One turn sends every row of this set to another row. A few are shown first. Where does it send the rows asked after them?
Mam: [  5 -16   7  23  11 -11  -4   3   0  -7  24  14 -11 -32   4   6  -8   1]
maru: [  3  -7  -4   8  10 -25  -8  -9  -5  -6  -1  17   3  -5  10  -2   9 -13]
Mugev: [-16  -4   0  13  13   3  11   5 -11  -4  -2  14  17   1   0  21  20   3]
vafib: [  9  -6   1  14  -1 -16  21   9 -17  -9  21   8 -13  -7  -5  27 -11  -8]
mit: [ -4   1   1  -4  21  -2   3 -12   2  -1   7 -15  11 -14  -1  28  18   0]
vupul: [ 12   6   3 -12   6 -16   8  -2  -2  -9   6   0  -9 -22   9  17  -8  18]
geto: [-11 -13   2   5  -8 -12   7   8 -14   6   2   1   1   9   0  20  17  11]
pabir: [ 14 -15 -11   9  -6 -11  18   8 -15   4  23   3 -18  -7   5  15  -7  -2]
Naguf: [ -7   2   2   9   6   9  23  -7  -6  -9  17   9  10 -30  11  29  -6  -7]
Ranok: [ -2  -3  13  26  28  -5  11  10  -6 -23   0   1  -9 -14  -1  27  -1  -1]
rozo: [-13  -4  13   8  -4  10   7   7  -4 -19  20 -19  -5 -21   9  15   4   7]
rali: [ -1  -6   7  -3   6 -10   8  28  -7  -8   7   6  -6  -8  12 -10  10  -3]
bes: [-11   1   5   8   4  -4  -6  -1 -12   6   4  -4 -11  -7  13  13  30  14]
zages: [  0   0  -5  23  28   8   3  12   5   3   4  -6  -6 -22  19   3   7   4]
vud: [-15 -21  18  11   9  13  16   6 -13   5  -3  -4 -14 -10  16  19   5 -10]
neka: [  6   4   4  -1  29  -2  16  -1 -13  -7  -4  22   4  -5  13  10   2 -13]
daki: [ -3  11  11   5   7 -16  -1  -1 -10 -15  20  10  -4  -6   2  18  28   5]
saz: [  3 -17   4  18  12  -9  -4   0  -8   9   3  12 -14 -31  -1  19 -19   0]
Fot: [ -2  -3   4   4   7 -14 -18  -7 -12   4  -8   2 -10   0   6   5   4 -16]
Budol: [-14 -19   5  12  -4   5  19   8 -10  -3  14   5  12   2  16  16  -2 -17]
Vosi: [-11  -6   1  15   1  10  -1 -11 -12 -10  10  -8   7  -1  -4   1   9 -19]
femev: [ -8  -7   8   9   4  -7  -4  -9 -13   2  -5 -17  -1  -2  -4   5   8 -22]
Tafe: [  6 -14  15  18  14   6   8  -1   8   6  15  -3  -3 -18 -11  11 -19   5]
Dev: [ -7 -10 -12   2  13   4   5  -6 -11  14   9  17   6  -6  13  21  20 -10]
Nilez: [  0 -19   4  20   6 -12   4  11 -14   2   0  -6 -10 -30 -11   3  -9   6]
Zam: [  1  -6  -5   1   9  -1   8 -22 -11   1   6  -4  -4 -26  26  28  -3  -2]
Zunan: [  6  -6 -13  17  14   2  13   9   2  19  10 -10  -6 -22  18   2   5   1]
gukud: [ -7   8   6  23  -3   9   2 -24 -12  -6  16   7   0  -6   4   8  10 -11]
kov: [ -9  -5  -6  11   2  -2  14   1 -17  -3 -16  -7   7 -14  16  11   0  19]
sut: [ -1   1  -4  -6   0 -15   2   0  -3   1  28  -7   9 -11   2  14  22  -6]
pidid: [ -3 -18  13  32   6  -5  13  10   2   3  16  12   3 -23  -4   4  -9   2]
varof: [  3  -9   2  -7  16  -9   6 -15  -8   2   8  10  -2   0   0  38  10  -5]
zifa: [  0   1  -2  14  -1 -27   3 -11   3  -3   0  10  19  -7   4   3   3  -2]
kovu: [ 10 -12  18  20  15   3   6  -2  -7   2  13   0 -25 -20  -7  -2  -3   8]
Mag: [  1  -5   6  21   0  -3   8 -36  -7  -7   6   3  -4  -5   8  13   8   5]
vavil: [  4  -9   2  -6  13 -13  26  12  -4   8 -11   8   9 -12   5  13  -8  -3]
Mur: [  0  -5   0  15  -3 -12   2 -23   3  -7  -1   1  11   0   3  12  -3  14]
muti: [ -3   7   9  27  33   3   3  10   2  -8  -1  -2  -7 -22  10  18   4   0]
gog: [ -3  -7   2  13   1  -4  22  -1 -18 -14   2  20  -9 -21  18  13   6  19]
rukar: [ 12  -7 -15   9  -2  -4  13   8  -6  20  19  -7 -13 -14  13   8  -5   2]
bado: [  6  -5   7  22  16   8  10   5 -16  10  10  17 -13 -24  -8  -1  -7  -8]
Rure: [  0   0  24   3   9  -8   6   8 -15  -8  -4   4 -19   9  13   6   5   3]
Til: [  1   2  14 -10  18   3   1   7  -2   4  16   2 -14 -17  16  14   0 -23]
Mezif: [  3  -2   9  19  11 -10  11  13 -12 -24  12   6 -10  -6  -8  30 -10  -2]
kekel: [  4  18   0   0  13 -13  10   5  -7 -17   6  -6  13 -22   8   0   6   4]
Zagi: [ -8   0   5  13 -11  -5   3  -1 -14  -9  27   2  -9 -18  30   9  10  -2]
lebi: [  7  -7  -3  11  14   0   1  10  -9  -3  16   0  -1 -32 -16  -2 -11  -6]
pibod: [  2  -6  21  -7   7  -9  11   0   0  -6  16 -19   0   0   6  20  -5 -14]

varof -> mit
vafib -> muti
Zam -> pibod
Now find these:
rali -> gog
Nilez -> pidid
maru -> Mag

One turn sends every row of this set to another row. A few are shown first. Where does it send the rows asked after them?
Nili: [ 21   2  22   3   7  -7   6  12  10  -3  -8   7  -8  -1  11 -29   1  14
  12  -2   5  25 -16  -2 -10   1   2  27]
Desa: [  9  -1  14  -8  13  -6   5  16  10 -14 -10  17  -2  -4  -9   7  15 -16
  27  -9  -2   1  18  -3 -10  -7  23  17]
bevaz: [ 16  -8   6  -3  -1  -6   6 -21   4  -5  -4   7 -15  -8 -18 -36   2 -13
  -2  -3  -3  25   1 -12 -22  -2   7 -15]
Vamu: [ 24  -1  23   4  10  -7  10  14   8  -4  -8   2 -13  -3  12 -31   0   8
  11  -1   2  26 -16  -3 -13   1   3  27]
fali: [ -7   5 -10  -6  11   3   0  20   6 -14  -4  15  -5 -10  -5  -4  -1 -19
   2 -15   4   1  -3  -6  -3  -1  20 -21]
bevo: [ 22   0  21   3   5 -10   6  11  10  -3  -9   6 -10  -2  13 -28   3  10
  15   2   0  31 -16   0 -16   0   3  26]
difa: [  1   5  12 -14  15  -1  -7  33  11  -8  -5  20  -3 -12 -11 -38  27  13
   9  -3   3  25  -3 -15 -12   2 -12  -2]
defa: [  8  -1  15 -13  25   0   5  38   4  -9  -7   8 -16 -17  -9 -42  24   1
   3  -5  -1  22  -2 -20 -15   3  -9  -2]
muzav: [ 10  -2   5  -4  -6  -4  -3 -24   7  -5  -2  15  -6  -5 -22 -35   2  -3
   0  -4   3  22   0 -10 -16  -2   4 -13]
giru: [ -2   0 -10  -6  10  -2   5  21   5 -12  -8  10 -12 -12   0  -3   2 -30
   5 -11  -6  10  -2  -5 -12   0  23 -25]
boda: [ -7   4 -13  -7   2  -3  -5  17  10 -12  -7  20  -2  -8  -3   0   4 -21
  10  -9  -2  13  -3   0 -11  -1  21 -25]
tus: [ 10  -2  13  -8  13  -7   7  16   9 -14 -10  16  -5  -4  -8   7  16 -19
  28  -8  -5   4  18  -3 -13  -7  24  17]
mor: [ 13  -5   9  -3   3   1   5 -20   3  -7  -1   7 -12  -8 -22 -38  -2  -6
  -8  -9   5  14   0 -15 -12  -1   5 -11]
digof: [ 10  -2  14  -8  15  -5   8  17   8 -14 -10  15  -5  -5  -9   7  14 -19
  25 -10  -3   0  19  -4 -10  -7  23  18]
mok: [  7  -1  11 -15  15  -8  -1  33   9  -6 -10  14 -11 -13  -6 -38  30   1
  13   3  -8  36  -2 -13 -24   2  -9  -6]

giru -> fali
muzav -> bevaz
Now find these:
defa -> difa
tus -> digof
bevo -> Vamu

